In the data rows, zero lies at 4.5, halfway between 4 and 5.
Some points:
[5 7 4 4 6 6 3 6 3 3 4 4]
[4 2 5 6 3 4 6 5 3 4 5 4]
[3 8 7 5 3 4 1 6 4 3 3 5]
[7 2 2 3 2 6 5 1 4 4 7 5]
[4 4 2 4 8 4 8 5 9 6 8 3]
[4 4 2 4 6 5 5 4 8 3 6 4]
[4 5 7 5 7 5 5 2 6 5 7 2]
[3 3 4 4 3 3 4 5 3 5 3 6]
[5 6 1 5 8 2 3 3 6 3 8 3]
[3 4 3 5 9 5 3 2 8 3 4 4]
[3 1 6 5 4 2 5 4 3 4 3 4]
[9 5 4 3 4 3 5 5 5 7 3 3]
[5 5 5 2 4 7 5 6 2 4 5 6]
[7 5 2 2 5 5 9 5 0 5 7 4]
[4 9 6 5 3 7 3 5 5 5 1 5]
[7 4 4 5 3 7 4 7 4 6 7 5]
[3 4 5 5 0 4 7 7 5 3 2 4]
[5 0 4 4 6 6 9 4 7 3 5 5]
[6 4 4 5 7 4 5 1 6 4 6 3]
[5 6 7 5 3 4 2 5 1 6 4 5]
[5 1 3 6 7 4 3 3 6 4 3 6]
[4 6 6 5 6 4 6 4 4 1 5 4]
[1 5 4 3 4 7 2 5 4 7 2 7]
[6 2 2 3 6 7 6 2 5 4 7 4]
There is one direction along which these points spread out most. Where along it does each point below lie, from 0 to 9? The average falls between 4 and 5, and the first point above lies past it.
[3 5 6 6 5 4 4 4 5 4 5 4] 5
[4 6 5 6 4 2 1 7 5 4 3 4] 6
[4 6 5 7 5 6 7 6 5 5 2 5] 6
[5 5 4 6 6 4 4 6 3 4 8 4] 4
[3 8 5 3 0 5 5 7 5 6 5 4] 7
[5 3 2 0 6 4 5 3 2 5 6 3] 4
[3 4 5 5 4 3 0 5 3 5 1 5] 7
[5 4 9 6 5 2 8 3 4 5 6 4] 4
[7 5 7 6 5 3 6 2 7 5 6 5] 4
[4 4 5 6 4 4 2 6 1 7 3 6] 7
[2 6 5 2 4 3 3 6 6 5 2 6] 6
[2 6 5 6 2 5 2 5 5 7 2 6] 7
